Small tables with named rows and columns. After each table, cells are looked up by row and column.

diliko:
         kezisaz  puvatob  kan  lif  teka  filap
mimute       104      216  120   60   115     97
siga         153      119  110   39   115     92
golarip       59       30  110   90   115     92
feg          141       71   30  113   136     77
duboge        86      108  104   60   115     63
sofon        179      122   39   83   118     92

filap of feg: 77
puvatob of feg: 71
lif of mimute: 60
lif of siga: 39
puvatob of duboge: 108
puvatob of golarip: 30
kan of duboge: 104
filap of golarip: 92
teka of siga: 115
kan of siga: 110
filap of sofon: 92
filap of duboge: 63
kezisaz of feg: 141
Which row has the largest lif? feg

lim
           zul   lele
lepe     -4887  -3122
purateb  -5876  -3943
kotof    -2588  -2855
vofezo   -6839  -5751
levun     7222   9078

lepe, lele => -3122
kotof, zul => -2588
purateb, zul => -5876
kotof, lele => -2855
levun, zul => 7222
levun, lele => 9078
lepe, zul => -4887
vofezo, lele => -5751
vofezo, zul => -6839
purateb, lele => -3943

Table piz
columns: mog, negik, nagub, roverom, marupep, sireraz, bovidi, nasupiz, feva, ruvotev
keva: [31.833, -17.657, -79.937, -7.625, 41.853, -42.326, 20.859, -27.552, -34.555, -57.561]
repe: [5.108, 36.734, -60.063, -62.609, -23.271, -67.262, -45.439, 35.143, 30.223, -2.601]
bev: [-40.092, 15.663, -56.593, -14.526, 1.269, -27.535, -68.453, 46.751, 33.150, -75.292]
nol: [-48.602, -34.019, 0.162, 15.793, -56.498, 23.906, -55.230, -8.288, -19.106, -52.502]
bek: [0.008, -46.536, -36.840, 33.059, 24.668, 41.376, -70.488, 34.113, -60.690, -67.675]
faza: [15.319, -4.370, -61.505, -39.721, 24.587, 5.422, -2.347, -45.577, -57.722, 34.357]
gokanu: [41.379, 31.039, -85.663, -44.747, 48.364, -30.730, 21.391, -43.582, -51.485, -59.838]
koz: [43.214, 50.384, -88.311, -55.775, 51.402, 35.904, -84.010, 50.859, 50.244, -87.127]
mudese: [-19.046, 20.098, -3.897, -77.146, -35.297, -52.642, -3.444, -41.179, -24.504, 44.793]
tor: [-59.072, 44.312, -55.903, -74.389, -39.877, -74.259, -81.359, 46.404, 36.754, -14.929]
bubamez: [-56.054, -26.618, 23.116, -19.728, -14.561, 24.798, -9.949, -59.823, -61.409, 32.664]
fidodo: [-10.087, 43.753, -15.059, -76.765, 6.926, -70.996, -26.578, 0.115, -27.311, 43.597]
supun: [-60.850, 44.258, -53.865, -74.432, -41.197, -74.303, -79.318, 46.403, 36.744, -14.834]

What is the mog of koz in piz? 43.214
What is the bovidi of fidodo in piz? -26.578
What is the nasupiz of gokanu in piz? -43.582
What is the ruvotev of keva in piz? -57.561
What is the roverom of bubamez in piz? -19.728
What is the marupep of supun in piz? -41.197
What is the negik of repe in piz? 36.734
What is the feva of gokanu in piz? -51.485
What is the marupep of tor in piz? -39.877
What is the negik of bubamez in piz? -26.618
What is the marupep of mudese in piz? -35.297
What is the nasupiz of bubamez in piz? -59.823
What is the marupep of bek in piz? 24.668
What is the negik of bev in piz? 15.663
What is the bovidi of gokanu in piz? 21.391
What is the bovidi of bek in piz? -70.488
What is the nagub of supun in piz? -53.865
What is the roverom of tor in piz? -74.389
What is the nasupiz of bev in piz? 46.751
Which row has the largest ruvotev? mudese

Table ragide
columns: makev, neguzur, rak, sosego
lod: [61, 35, 43, 43]
tizuze: [39, 55, 62, 68]
bilegi: [45, 65, 56, 52]
lekini: [57, 47, 38, 34]
pizemas: [23, 60, 67, 75]
mirefu: [54, 39, 47, 45]
vib: [63, 65, 37, 34]
kidusu: [77, 55, 29, 24]
foru: [39, 44, 57, 64]
zisifot: [28, 57, 61, 70]

sosego of bilegi: 52
sosego of tizuze: 68
makev of mirefu: 54
neguzur of bilegi: 65
rak of tizuze: 62
makev of lekini: 57
neguzur of mirefu: 39
rak of lekini: 38
sosego of zisifot: 70
makev of pizemas: 23
neguzur of foru: 44
neguzur of zisifot: 57
rak of lod: 43
rak of mirefu: 47
neguzur of kidusu: 55
sosego of foru: 64
sosego of mirefu: 45
neguzur of tizuze: 55
rak of kidusu: 29

vezali
|  | mifogu | foset | mir | rovizut | nop | fifopu | fove | gil | nep |
|---|---|---|---|---|---|---|---|---|---|
| toz | 164 | 74 | 79 | 190 | 75 | 214 | 44 | 54 | 200 |
| tup | 118 | 211 | 164 | 43 | 161 | 32 | 238 | 219 | 88 |
| bilu | 182 | 40 | 54 | 185 | 65 | 193 | 40 | 61 | 166 |
| zik | 167 | 47 | 76 | 181 | 84 | 184 | 55 | 64 | 148 |
| fumidu | 55 | 114 | 181 | 164 | 172 | 181 | 75 | 83 | 89 |

fumidu, rovizut -> 164
toz, rovizut -> 190
tup, gil -> 219
tup, nep -> 88
zik, mir -> 76
tup, fove -> 238
zik, rovizut -> 181
zik, mifogu -> 167
zik, nep -> 148
tup, rovizut -> 43
tup, nop -> 161
bilu, fove -> 40
tup, fifopu -> 32
fumidu, nop -> 172
toz, foset -> 74
zik, foset -> 47
Row with the largest fove: tup

nezo
         vituv  fogokip  morum  dirogud  vovi  rebamu  gefakud  bipiba  movob  lufa
risetek   4278     8283   6522     7741  7526    5533     6863    4276   5628  6331
pupetor   6568     5163   5117     7339  5140    5316     5908    6180   6114  4047
gipi      5892     3226   5940     8425  4677    4797     7997    5714   7536  4023
rameno    7351     8860   6553     5820  8342    5248     7015    5067   8520  7406
nonug     1318     5333   8862     6071  7211    5435     5934    3063   8764  8674
ras       5251     5463   7669     7842  4394    9187     6834    3316   5995  7189
pib       3753     8001   6831     7443  5096    5933     8740    6274   6405  8251

What is the fogokip of gipi in nezo?
3226
What is the vituv of nonug in nezo?
1318
What is the gefakud of ras in nezo?
6834
What is the vovi of rameno in nezo?
8342
What is the dirogud of risetek in nezo?
7741
What is the vituv of ras in nezo?
5251
What is the dirogud of pupetor in nezo?
7339
What is the vovi of pib in nezo?
5096
What is the lufa of rameno in nezo?
7406
What is the vovi of risetek in nezo?
7526
What is the gefakud of pib in nezo?
8740
What is the dirogud of rameno in nezo?
5820
What is the movob of pupetor in nezo?
6114
What is the vovi of nonug in nezo?
7211
What is the movob of risetek in nezo?
5628
What is the gefakud of nonug in nezo?
5934
Row with the largest vovi: rameno

